The rows below fall into families. The same turns and mirrors carry the whole set onto itself and the rows of a family onto each other. For each named row, which other rows are in its family? Write them in the order they are listed.
These 16 rows form 4 families of 4 rows each.
k_480: [ 29   3  33 -12 -49   5  18  17]
k_83: [-19  12 -14 -26  24  -9 -18 -31]
k_656: [ 21 -17  17 -16 -60  -8  14  17]
k_291: [-15 -15  22 -27 -50   2  11 -51]
k_428: [ -5 -14 -13  -4  27  -3 -29 -26]
k_203: [-16 -11   5 -40 -43  -8   9 -44]
k_725: [ 15  10  20   8  13 -12  -3  38]
k_850: [-11   2  21  16  15 -21 -20  29]
k_688: [-33  -5  -5 -22  33  -4 -16 -22]
k_586: [ -3  -5  -5 -27  29  -9 -32 -35]
k_828: [ 15   1  33   2  16 -21 -19  30]
k_740: [ -5 -16   7 -49 -40  20  -2 -43]
k_192: [ 18 -16  22 -14 -66   9  -4   9]
k_491: [ 14 -12  44 -21 -51   9  15  12]
k_494: [ 12 -11  15   3  21  -3 -10  36]
k_293: [ -7   7   1 -43 -39   9   4 -49]

The rest of the family of k_656: k_203, k_586, k_828
The rest of the family of k_725: k_480, k_83, k_293
The rest of the family of k_291: k_428, k_850, k_192

The rows below fall into families. The same turns and mirrors carry the whole set onto itself and the rows of a family onto each other. For each named row, which other rows are in its family? Write them in the order they are listed.
These 32 rows form 8 families of 4 rows each.
k_247: [-39 -72  -1 -28  62 -29  11 -53 -36  -3]
k_580: [ -6 -82   8 -10  -6  30  33 -58 -76 -14]
k_327: [-38 -33 -15  -9  14  63  70 -74 -44 -42]
k_787: [-47 -19  -7 -16  57   9  63 -79  -8  -5]
k_43: [ -8 -61   8   3  66 -17  22 -40 -20   0]
k_394: [-27 -38 -27 -20   4  26  76 -73 -64 -57]
k_642: [-15 -85  18 -21   9  18  26 -63 -87 -22]
k_313: [-11 -60   5  -6  61 -32  18 -39 -44  -4]
k_274: [-34 -45 -32 -33   4  52  71 -76 -32 -27]
k_356: [-40 -26 -20  -8  55   1  58 -66   6 -13]
k_552: [-39 -55   4 -12  55 -15  -4 -41 -13 -16]
k_930: [-40 -43 -20 -38  13  56  69 -79 -53 -39]
k_410: [-17 -72   3  -8  66 -27  18 -61 -27   1]
k_92: [-24 -80   0  -9  50 -30   7 -43 -32 -11]
k_922: [-32 -49 -22 -19  27  68  62 -75 -63 -44]
k_278: [-26 -18 -30 -11  42 -16  75 -67 -22 -35]
k_749: [-30 -76  18  -8  18  26  -6 -43 -67 -35]
k_385: [-13 -59  -7  -9  39 -51  36 -53 -42 -22]
k_202: [-23 -87   3 -11   9  33  19 -50 -84 -38]
k_50: [-32 -25 -32 -15  65  31  62 -51  -3 -27]
k_890: [-14 -80  -4 -18   3  -9  37 -60 -86 -45]
k_200: [-31 -81   1 -21  31  25  14 -44 -93 -34]
k_138: [-38 -29  -4 -11  26  62  65 -71 -68 -34]
k_32: [ -12 -100   21  -18   14   20   18  -60  -65  -14]
k_966: [-44 -36   4 -12   7  67  37 -69 -47 -43]
k_266: [-36 -63 -18 -36  13  68  58 -70 -48 -43]
k_395: [-36 -19 -34 -24  65   6  61 -57 -10 -24]
k_157: [-32 -21 -24  -7  69  20  66 -74  -8 -16]
k_267: [ -19 -100    3  -22   26   21   14  -63  -81  -28]
k_619: [-29 -33 -44 -20  55   2  54 -44  -1 -15]
k_71: [-53 -17  -9 -14  43  28  42 -69   6 -25]
k_363: [ -1 -68  -5   3  47 -20  14 -27 -44  -3]

The rest of the family of k_247: k_787, k_200, k_138
The rest of the family of k_642: k_313, k_930, k_395
The rest of the family of k_278: k_394, k_385, k_890
The rest of the family of k_43: k_50, k_32, k_266
The rest of the family of k_922: k_410, k_157, k_267
The rest of the family of k_71: k_552, k_749, k_966

The rows below fall into families. The same turns and mirrors carry the whole set onto itself and the rows of a family onto each other. For each named row, which other rows are in its family? Write them in the order they are listed.
These 32 rows form 4 families of 8 rows each.
k_527: [ 13   8 -30  -1  37  31   4  28   4   7 -13  -9 -19]
k_373: [-41   8 -13  10 -23  40  44   7 -31  27 -29  25  14]
k_720: [  0  -1   4 -28  14  32   6  17  20  16  -4  44 -44]
k_305: [  3  -8 -13  10  46  -1  23  11  16  18 -13  19 -50]
k_535: [-63  -7  23  -7 -41  32  18 -17 -57   1  -9   3 -13]
k_209: [  3  13  28   7  21 -18  -2 -26 -23 -18 -16 -37 -30]
k_866: [ -6   5 -13 -15  31  21 -14  28  16  18   5  33 -14]
k_110: [-65  -9  22  31 -27  35  -9 -19 -42 -14  16   1  -7]
k_245: [ -9 -17  17 -11  41   3  -4  22   0   6 -14  50 -31]
k_286: [ 12   2  13  24   8  16 -19 -15 -11  -6  19 -45 -21]
k_623: [-41  -9  40  36 -20  22   1 -48 -44 -15 -12  11 -20]
k_505: [-55  28  16  26 -30  12  26 -31 -42   3   5 -23 -10]
k_439: [-38  17  -7  18   5  20  33 -19  -5  21 -55  47   1]
k_473: [-47  -3 -28  19 -11  40  43  -7  17  30 -26  16  -7]
k_13: [-43   9  14  11 -38  20 -15 -45 -44 -25  -4   9 -32]
k_876: [-25  -2  17  29 -26  19  32 -40 -54  -4 -45  -7  -5]
k_164: [-38   0 -27  20 -18  37  24   9  -4  28  -6  59 -11]
k_701: [  4  -2 -10  12  31   9  35  34  15  36  -2   4 -17]
k_566: [ -6 -17  -9 -16  45  23  -5  18  -1  -4 -11  19 -62]
k_495: [ 18  -4   5  22  35   8  -8  -7 -32 -28 -12 -28 -45]
k_898: [-62  -5  -6   1  11  21  15 -17  -2   2 -51  60 -27]
k_758: [-28  18  -1  35 -40  18  13 -47 -33  -8  -6 -26 -23]
k_862: [-59 -12   3   6 -14  38  40  -5   2  33 -12  49 -27]
k_550: [-10  -9  31 -15  -7  19 -18  -3 -13  -4  28 -34 -23]
k_823: [  9  20  39  19  13  -4 -15 -15 -43 -27  10  -3 -41]
k_33: [-33   9 -23  29   7   7  35  -9 -14  16 -35  66 -35]
k_895: [-47 -23   9   7  -7  23  41 -13 -39  12 -47  53 -30]
k_918: [-49  12  10  52  -7   1  25 -37 -47 -16 -20 -17 -18]
k_472: [-14   2   0 -11  17  27 -19  19 -30 -16  29 -31 -33]
k_767: [ 16  25 -13  -7  24  11  30  10  20  22 -25  27 -37]
k_231: [-21  11  17  -7  21 -16 -29 -16 -28 -21  17 -22 -49]
k_95: [  7  21  25  19 -10  12  -1   0 -36  -6  36 -28 -33]

The rest of the family of k_527: k_373, k_535, k_876, k_566, k_495, k_895, k_472
The rest of the family of k_473: k_209, k_110, k_245, k_701, k_898, k_550, k_918

The rows below fall into families. The same turns and mirrors carry the whole set onto itself and the rows of a family onto each other. For each named row, which other rows are in its family? Write them in the order they are listed.
These 30 rows form 5 families of 6 rows each.
k_601: [ 46   2  35   0 -26  32  -7 -36 -20  52   1  25 -24  -8  12 -22 -50  40
 -84 -13   9   3 -18  -5 -13 -20 -14 -29]
k_270: [ 30   1  31 -12 -14  20 -46  -9 -36  17 -24  11 -25  -6 -20 -21 -19 -29
 -56 -26 -16  67   3  -6  -5 -48  -2 -33]
k_146: [ 25 -14  23   2  27 -61  46   3  16  29 -12 -13  11 -20  17  -8   5   5
  -9   5 -24  -6 -20  61 -19  27  15 -47]
k_256: [ 37  -5  46 -16 -26  32 -21 -27 -30  42  -5  19 -29 -14  -2 -24 -32  41
 -70  -7  23   1 -31   9 -35  -8 -28 -42]
k_882: [ 20  27  27  54   2 -61 -14   2 -15   7  -5 -19   2 -38 -24  -6   2 -22
 -10  -3 -42  55  13  20  -2  10  33   0]
k_73: [ 46  12  36  38 -32 -51  34  31  13  32   8 -17 -46 -35   0  19 -38   6
 -60 -35  -5  26  12  38 -27  -4  -1 -38]
k_937: [ -1 -12   2 -25  32   7 -12 -41 -21  31 -25 -27  18  17  14 -37 -28 -20
 -41  -5   5   9 -23  -9  20  13   4  -9]
k_868: [ -5   0  13 -25  29  21 -19 -45 -34  35 -24 -21  15   0   4 -37 -12  16
 -56   9  15   0 -34 -11   6  29  -8 -19]
k_751: [ 52 -12  25 -14 -31  47 -27 -20 -24  18  -1  28 -23 -16   1 -36 -19  42
 -64 -11   0  12 -32   5 -32 -17 -11 -39]
k_349: [ -8   7  36  57 -22 -82  -7  11  -6   9  -2 -29 -26 -48 -26  13 -13   6
 -39  -2 -32  50   3   4   4  22  14 -11]
k_488: [ 34  19  22  37 -32 -53  38  35  25  17  13  -4 -56 -30  34   8 -27   1
 -55  -8 -21   9  -4  25 -27   9 -15 -33]
k_877: [ 16 -22  34  18  10 -72   6   2   4   9 -20 -23  -2 -34 -22   5   1  21
   1  24 -42   1 -35  48 -13  27  23 -38]
k_215: [  9  10  36 -33   7  23 -36 -27 -32   4  -3   0  -7 -25 -31 -22 -23 -12
 -38 -30 -16  69  -2 -19   3 -31 -17 -38]
k_214: [ 54 -26  39 -17 -20  18 -23 -28 -12  31   4  10 -16 -30  -3 -24 -54  42
 -45 -26  25   3 -10  -8 -26 -24 -27 -21]
k_339: [ 11 -22  26   7  24 -70  35  -2  19  20  -7 -41  -7 -26   4  -7  -5   2
 -15   3 -56   4 -26  48   4  30  19 -43]
k_326: [ 34 -12  46  42 -35 -66  32  13  20  34  19 -29 -53 -39   5   8 -43  22
 -50 -21 -30  10  -2  37 -15   8   0 -36]
k_437: [  9  11  20  58 -17 -63 -22  23 -14   8  -6 -41 -29 -43 -35   2   0 -15
 -24   8 -47  46   1  14  -6  25  19 -16]
k_508: [ 24  -2  38  48 -14 -71 -15   5  -4   9  -2 -23 -21 -51 -30  -4  -4  -8
 -18  -7 -68  53   7  22   2  -2  26 -18]
k_553: [ 11   0  11 -28  40  21  -1 -46 -28  35 -22 -14  10  13  21 -41 -22   8
 -68   2 -13  -4 -36  -7  11   1   2 -28]
k_682: [ -8 -16  35 -34  42   1  -3 -42 -34  27 -15 -35   8  10  10 -33 -41   5
 -41   9  15   0  -6 -12   1   1 -17 -21]
k_367: [ 16  16  27 -14   1  28 -53 -13 -49  10 -28  -7 -22 -21 -24 -28  -3  -8
 -78 -25  -9  51 -13 -21  -3 -25 -14 -31]
k_832: [ 27 -10  29  37 -37 -56  26  40  17  31   7 -25 -57 -44  -5  15 -19  16
 -57 -19 -18  18  -8  37 -29  17 -11 -58]
k_539: [ 25  14  11  54 -16 -56 -10  17  -3  15 -15   0 -16 -42 -13  15   1 -13
 -31  28 -46  54  29   9   2   9  20  -9]
k_812: [ -3  12  17 -21   1  41 -26 -11 -44   6 -18 -10 -17  -1  -9 -27  -4  -8
 -86 -14 -20  55  -6 -17   5 -14  -2 -44]
k_376: [ 21  -4  37  16 -17 -70  31  35  22   7   1 -31 -51 -40   3  13 -21  17
 -52 -33 -24   9 -32  37 -23   7 -10 -55]
k_255: [ 29  20  30  -6   0  31 -45 -31 -47  19 -21  15 -10 -10 -21 -29 -15  -5
 -68  -9 -35  52 -13 -13   3 -38   8 -28]
k_830: [  7 -24  15  19  12 -65  20  12  11  20  -7 -29  -5 -32   4 -15  14  10
  -6  20 -37  -7 -37  48 -19  43  12 -44]
k_419: [  8 -10  12  -7  11  30 -16 -38 -41  30 -16 -23   4  15   9 -37 -30  25
 -69  25  10 -11 -18 -13  -2  19   6  -7]
k_341: [ 36   7   0   3  23 -44  28  14  18  11 -19 -19  -8 -18   6   6  -5  -9
  -8  32 -47  -7 -26  51  -8  30  18 -36]
k_984: [ 41 -20  38 -12 -36  21  -5 -34  -5  52   6  30 -21   2  17 -22 -51  28
 -46 -12  25   2 -22  12 -26  -8 -16 -30]

The rest of the family of k_601: k_339, k_326, k_508, k_553, k_255
The rest of the family of k_488: k_215, k_214, k_682, k_539, k_341
The rest of the family of k_367: k_256, k_868, k_437, k_832, k_830
The rest of the family of k_812: k_751, k_349, k_877, k_376, k_419

The rows below fall into families. The same turns and mirrors carry the whole set onto itself and the rows of a family onto each other. For each named row, which other rows are in its family? Write them in the order they are listed.
These 18 rows form 3 families of 6 rows each.
k_759: [ 47  12  28 -17 -10  -9 -44  -3  36  26 -41 -16  34 -31]
k_551: [ 31   9   1  22 -30 -36 -38  46  17  11 -36   9  59 -50]
k_253: [ 67 -43  25 -32 -90 -16  -1   3  20 -35 -43  10 -23 -46]
k_219: [ 41  -3  -5  15 -51   6  10  -1  26  24 -29  17 -17 -29]
k_835: [ 44 -37  36  27 -78 -59 -40   5   2 -32 -12  54 -19 -19]
k_544: [ 39  -6  -1  30 -48 -16 -20  -1  14  37 -15  37 -14  -8]
k_21: [  72  -38   34  -30 -103  -37  -26   -2   17  -33  -43   12  -15  -33]
k_538: [ 43  14   3  12 -51   1 -18  -5  21  42 -33  23  -8 -23]
k_916: [ 49 -13  41 -20 -53 -71 -34  38 -17 -43 -21   2  33 -63]
k_967: [ 61  -6  22 -44 -19   4 -47  -1  35  23 -47   5  19 -29]
k_653: [ 12   2   8  43 -37 -19 -30  31  37  -6 -45  16  47 -39]
k_872: [ 65 -26  52 -23 -50 -70 -35  20  -6 -45 -26  -8   7 -69]
k_423: [ 46  -8  58 -26 -30 -57 -19  22 -11 -55 -28  -4  13 -63]
k_968: [ 41 -25  49  24 -79 -65 -49  16   4 -48 -32  45  -9 -40]
k_848: [ 77 -45  32 -54 -81 -18 -36   1  21 -28 -42  20  -6 -41]
k_156: [ 39   9  38 -25   5  -4 -28  -3  26   3 -45 -10  15 -34]
k_618: [ 26   9   2  46 -33 -23 -39  30  32  21 -39  17  41 -53]
k_925: [ 25 -33  41  35 -72 -50 -36  15  18 -57 -37  40   0 -27]

The rest of the family of k_916: k_551, k_835, k_544, k_967, k_848
The rest of the family of k_219: k_253, k_653, k_423, k_156, k_925

